In the rows, 128 means zero.
Each path below is one point turned by a fixed rotation once a step. After each direction that follows a path, write how fast that rotation turns it, in degrees per step (0 if it stays still).
Each turn is a multiple of 5 degrees from 10 to 175, or 0.
Each row of a path follows its step; steps can be skipped.

step 0: [119 122 130 124 128 138 134 124 124 127 130 134 130 118 136 130 135 128
 113 128 125 131 113 141 123 127 139 135 125 130 136 133 127 123 120 133
 117 114 124 127 125 129 146 126 118 126 134]
step 4: [128 122 138 126 120 121 121 142 133 132 145 129 138 132 117 127 140 136
 133 134 123 125 119 121 126 112 126 128 120 126 132 119 137 117 131 129
 136 129 133 132 135 137 131 122 134 130 133]
step 5: [127 127 132 143 125 131 144 131 134 118 136 121 128 126 119 116 123 118
 130 134 128 126 132 114 111 131 129 125 119 131 138 120 135 126 134 122
 127 137 118 121 129 126 130 134 137 126 131]
step 8: [128 133 132 126 138 134 130 126 130 125 124 136 134 136 137 114 125 112
 127 131 118 119 121 135 123 130 124 130 119 130 136 128 127 132 124 132
 116 114 113 127 129 134 125 126 131 135 146]
step 11: [136 134 130 132 136 124 116 133 121 137 127 138 135 123 125 140 130 130
 127 125 128 126 115 145 113 117 126 132 127 131 127 134 120 120 126 137
 119 134 133 130 138 143 128 128 122 131 136]
step 15: [132 128 127 125 127 136 126 121 136 135 131 128 127 142 119 118 139 128
 128 126 123 131 132 130 130 121 143 107 131 130 141 118 135 121 134 128
 122 115 122 125 138 134 127 132 134 132 130]
step 17: [132 117 141 141 123 113 134 123 134 142 130 124 126 127 127 125 134 124
 113 139 135 119 141 125 132 135 127 130 132 127 126 131 125 136 121 125
 137 117 132 135 116 124 127 124 134 124 125]
step 20: [116 133 131 137 138 131 121 134 124 122 134 125 125 128 135 127 125 125
 114 129 137 128 136 132 125 129 138 144 133 139 125 125 121 140 126 135
 138 126 119 125 133 117 122 128 138 142 116]
step 26: [127 121 135 122 131 138 126 130 136 124 125 125 122 143 123 131 133 111
 127 123 123 111 129 127 118 124 128 113 122 120 132 135 132 123 125 123
 121 136 121 122 121 129 124 132 118 129 145]
Speeds:
[130 128 130 127 127 129 130 129 134 127 130 128 127 131 130 128 126 127
 127 129 130 130 125 128 130 132 127 125 130 131 126 129 129 125 133 129
 126 128 129 129 129 128 128 127 129 128 128] => 40
[130 130 127 128 130 131 126 130 129 127 127 129 128 130 128 125 124 129
 126 128 128 126 128 128 126 127 129 131 128 127 128 125 127 131 131 127
 125 127 130 129 129 130 124 129 123 126 129] => 145
[125 129 126 127 126 127 124 132 126 131 130 126 131 130 131 126 127 127
 127 130 128 128 124 128 128 128 128 128 125 129 130 127 126 128 129 128
 127 124 126 125 129 129 131 126 129 129 125] => 90
[129 126 130 128 132 127 128 135 124 129 129 129 130 127 127 130 130 127
 128 128 130 129 129 127 129 131 130 128 126 126 127 127 131 128 130 131
 126 132 128 126 128 128 126 129 128 129 127] => 45
[127 130 131 126 129 128 128 130 126 126 125 129 128 128 127 125 123 127
 128 126 128 127 129 129 129 126 122 125 126 131 126 127 127 127 124 131
 128 130 128 127 128 128 129 128 129 130 128] => 25

step 5: [128 125 126 129 125 116 126 135 139 131 126 124 121 121 125 128 117 133
 119 121 132 130 131 122 128 119 128 120 120 130 129 125 138 126 134 112
 116 128 130 120 129 140 126 129 133 122 112]
step 6: [132 119 130 122 128 132 126 132 121 132 129 127 134 119 126 130 122 130
 121 120 130 129 132 124 131 123 139 135 124 124 140 127 129 127 144 132
 129 125 142 135 124 126 142 138 136 144 125]
step 7: [138 132 126 127 139 119 121 129 126 131 128 130 139 128 116 120 134 126
 119 133 125 137 139 129 126 120 129 122 139 119 144 127 128 138 125 116
 120 129 126 121 125 133 124 129 129 134 130]
step 8: [131 125 128 129 130 121 136 135 126 137 136 124 134 138 131 141 121 128
 121 132 129 126 134 125 136 119 132 141 126 132 128 119 128 132 128 125
 116 130 137 125 141 136 128 117 134 132 114]
step 9: [135 128 135 118 138 126 121 123 127 137 132 123 146 119 140 130 136 126
 127 122 126 134 126 128 130 119 131 133 125 134 132 137 128 127 131 128
 126 138 136 139 115 132 128 127 138 127 134]
step 14: [143 130 134 131 130 125 120 132 132 135 139 127 137 125 130 139 125 131
 129 123 129 119 121 141 127 126 126 131 124 139 135 133 126 125 137 142
 130 130 131 117 118 128 129 132 140 138 130]
step 15: [133 132 121 118 131 116 111 127 124 127 122 113 133 130 126 125 132 128
 134 114 131 133 129 130 129 121 128 122 130 128 129 110 123 137 124 125
 138 130 128 117 128 132 121 129 131 129 126]
step 31: [142 122 124 131 128 125 120 143 132 119 117 125 126 125 128 126 128 129
 123 113 128 127 137 133 129 120 125 135 126 125 131 116 136 130 133 129
 137 127 120 124 136 127 122 123 141 134 119]
step 33: [135 128 123 119 126 126 123 126 130 135 128 130 143 133 123 126 123 133
 120 128 132 120 131 133 135 109 129 125 135 122 127 127 136 132 120 134
 124 119 123 135 139 137 124 138 136 128 138]
Speeds:
[125 127 126 126 131 128 126 127 131 127 127 128 125 125 128 126 128 122
 128 124 128 129 126 127 128 127 127 128 126 128 126 125 129 127 130 131
 127 129 126 127 126 128 129 130 129 129 125] => 70
[131 129 130 130 131 129 125 127 129 128 126 128 127 132 129 124 131 130
 123 124 127 128 126 124 127 129 126 128 129 126 130 126 127 128 127 127
 129 129 128 129 129 128 125 129 126 127 126] => 135
[124 128 132 129 128 130 127 129 125 130 124 125 126 125 130 129 131 127
 127 127 127 127 125 130 127 126 129 127 128 127 130 128 127 129 127 127
 129 127 128 129 130 132 132 127 127 126 127] => 110
[126 129 128 131 129 127 126 128 127 128 127 129 129 126 129 125 126 129
 124 132 130 129 129 131 129 128 127 127 131 127 125 127 130 129 130 130
 124 128 123 127 131 129 127 127 126 129 130] => 125
[133 128 127 134 128 130 127 129 129 129 125 131 129 125 130 129 129 125
 130 128 127 131 128 129 127 128 126 128 130 130 129 129 125 127 129 127
 127 128 127 131 126 128 129 128 129 129 129] => 145

step 2: [130 123 125 121 126 129 131 142 138 114 122 124 126 124 137 125 124 131
 128 137 146 131 118 127 134 134 121 141 122 137 130 128 123 122 134 136
 128 126 121 130 124 138 128 129 127 127 129]
step 3: [131 128 129 123 129 120 124 145 140 130 117 127 127 141 132 121 128 135
 134 142 137 128 133 122 130 129 128 138 117 123 124 135 131 129 138 127
 127 130 136 140 124 122 130 126 130 122 124]
step 6: [131 125 129 120 133 108 127 132 134 123 128 116 130 128 130 137 117 130
 130 131 138 137 124 129 140 139 129 132 123 134 126 132 136 134 138 134
 139 134 133 131 120 128 130 132 128 127 129]
step 12: [127 119 131 121 126 123 133 136 134 122 127 125 131 139 135 125 120 124
 127 146 142 130 124 128 131 123 131 139 122 137 132 132 125 130 140 123
 126 126 124 144 123 133 131 128 128 125 123]
step 16: [125 125 127 123 138 118 129 129 125 123 130 125 133 132 132 131 120 128
 140 143 134 127 126 136 141 126 130 131 130 127 122 122 132 131 142 127
 140 135 129 131 118 122 135 143 133 126 124]
step 20: [132 134 126 122 131 135 115 137 129 114 133 132 122 138 136 128 127 129
 130 140 141 130 123 126 135 126 129 140 132 118 130 121 128 118 134 126
 143 135 125 128 119 131 126 128 129 130 127]
step 22: [128 128 130 124 138 126 127 134 130 121 126 121 125 140 137 126 127 133
 129 132 150 133 121 131 141 130 120 135 127 140 126 127 131 139 136 129
 121 126 124 138 122 127 126 127 131 123 130]
step 26: [125 132 134 129 131 122 125 128 129 126 121 120 123 137 131 136 124 132
 126 132 145 135 130 130 135 137 130 132 133 122 121 122 135 132 141 131
 140 128 127 121 114 120 134 138 124 125 122]
step 32: [122 125 133 119 132 124 128 138 129 111 120 130 130 135 133 118 121 128
 131 137 142 134 118 131 134 124 120 131 131 123 130 129 131 132 139 136
 132 126 131 135 121 134 126 131 131 118 119]
Speeds:
[130 128 132 130 130 130 128 129 129 132 125 128 128 129 125 129 129 129
 128 126 133 125 132 129 127 131 128 127 129 129 126 128 128 129 129 130
 126 128 130 129 126 126 127 125 128 129 130] => 95
[130 126 132 131 128 128 127 130 129 130 130 130 127 129 127 123 127 127
 127 133 126 125 128 127 129 123 129 128 128 128 128 129 128 127 128 129
 129 130 127 128 125 128 131 131 130 131 129] => 85
[127 128 130 128 125 131 131 129 127 125 127 127 126 128 126 127 126 130
 124 129 130 129 126 127 126 128 127 128 129 126 127 125 128 125 128 130
 129 130 131 123 125 129 127 127 124 127 126] => 120
[129 128 129 126 124 127 131 130 127 128 125 129 133 131 127 128 130 126
 128 130 125 125 130 130 130 127 130 126 130 128 127 128 127 127 130 128
 129 124 130 128 128 129 126 129 129 125 126] => 160
[130 125 128 126 127 128 132 128 126 127 132 126 130 127 127 132 124 129
 128 129 130 123 129 126 130 131 127 128 126 128 130 130 126 128 128 127
 129 128 126 126 130 131 127 129 129 130 130] => 175
[127 129 128 131 128 129 124 127 125 127 127 129 128 128 130 126 129 126
 129 127 132 126 129 127 128 130 128 125 129 123 129 128 130 129 130 127
 128 127 127 123 128 132 128 130 130 127 126] => 115

step 1: [124 133 128 136 129 126 121 137 126 120 131 127 132 114 129 136 130 130
 135 130 127 135 128 127 120 120 122 133 129 127 134 134 117 139 126 135
 146 133 116 136 118 131 140 126 134 115 122]
step 10: [135 123 131 132 128 125 113 124 109 130 118 134 137 127 117 127 132 129
 123 126 130 136 135 120 144 122 121 135 129 120 131 134 134 122 129 137
 132 128 128 121 119 132 137 125 128 120 132]
step 11: [121 122 132 128 124 134 133 122 131 130 122 126 135 150 125 138 132 123
 133 129 134 129 132 139 132 128 129 124 131 135 126 128 121 143 117 124
 144 140 125 134 130 126 125 131 123 119 124]
step 19: [122 132 120 123 127 128 123 133 127 122 119 146 130 126 131 123 127 132
 135 118 135 115 127 122 134 116 127 133 134 131 124 123 133 131 135 139
 138 126 118 122 126 139 117 135 130 119 122]
step 27: [126 134 139 139 128 128 135 136 145 134 124 126 146 132 132 121 121 117
 116 120 122 133 123 123 133 126 121 125 128 125 131 123 118 135 127 126
 137 133 122 120 129 128 133 137 136 127 123]
step 28: [140 133 131 112 123 130 115 129 130 133 137 132 126 133 130 132 128 136
 131 120 142 131 132 118 138 136 132 138 133 132 126 131 135 141 135 130
 123 126 131 119 139 129 135 124 135 124 124]
step 30: [128 128 125 125 134 129 131 136 128 137 122 130 125 142 117 140 115 130
 124 120 141 128 134 124 116 134 129 129 136 141 129 137 126 129 125 132
 131 114 126 137 134 126 118 124 116 128 128]
step 31: [125 128 116 131 128 119 120 132 116 122 116 130 134 120 113 129 131 124
 119 136 120 120 126 134 133 110 129 131 126 136 127 125 128 127 135 126
 124 120 129 132 134 131 142 132 133 118 130]
step 33: [130 139 123 125 123 120 125 136 124 127 123 127 124 121 131 117 128 133
 131 120 138 136 123 136 136 124 125 126 137 118 128 142 122 130 136 136
 134 131 131 135 120 138 130 132 143 115 119]
Speeds:
[125 130 131 128 132 129 126 130 129 129 129 127 129 130 127 129 124 128
 129 128 127 132 127 129 126 126 129 129 131 124 125 128 128 126 128 128
 125 128 125 128 124 129 129 126 127 129 127] => 125
[126 129 127 127 127 129 129 128 123 129 124 128 127 131 128 129 131 127
 128 129 130 130 128 127 125 131 128 132 131 129 129 126 130 129 124 127
 127 130 127 128 128 128 130 129 129 132 128] => 60
[130 131 128 128 127 129 128 127 128 129 126 131 124 128 127 129 126 132
 129 127 124 126 129 126 125 128 128 127 128 125 127 131 132 130 131 129
 126 130 127 128 128 128 124 131 129 130 128] => 70
[133 129 126 132 128 132 125 129 130 130 130 126 129 130 125 128 129 126
 129 126 128 126 127 129 126 128 127 128 129 128 126 126 126 126 127 126
 129 132 128 130 128 124 127 129 128 129 127] => 155
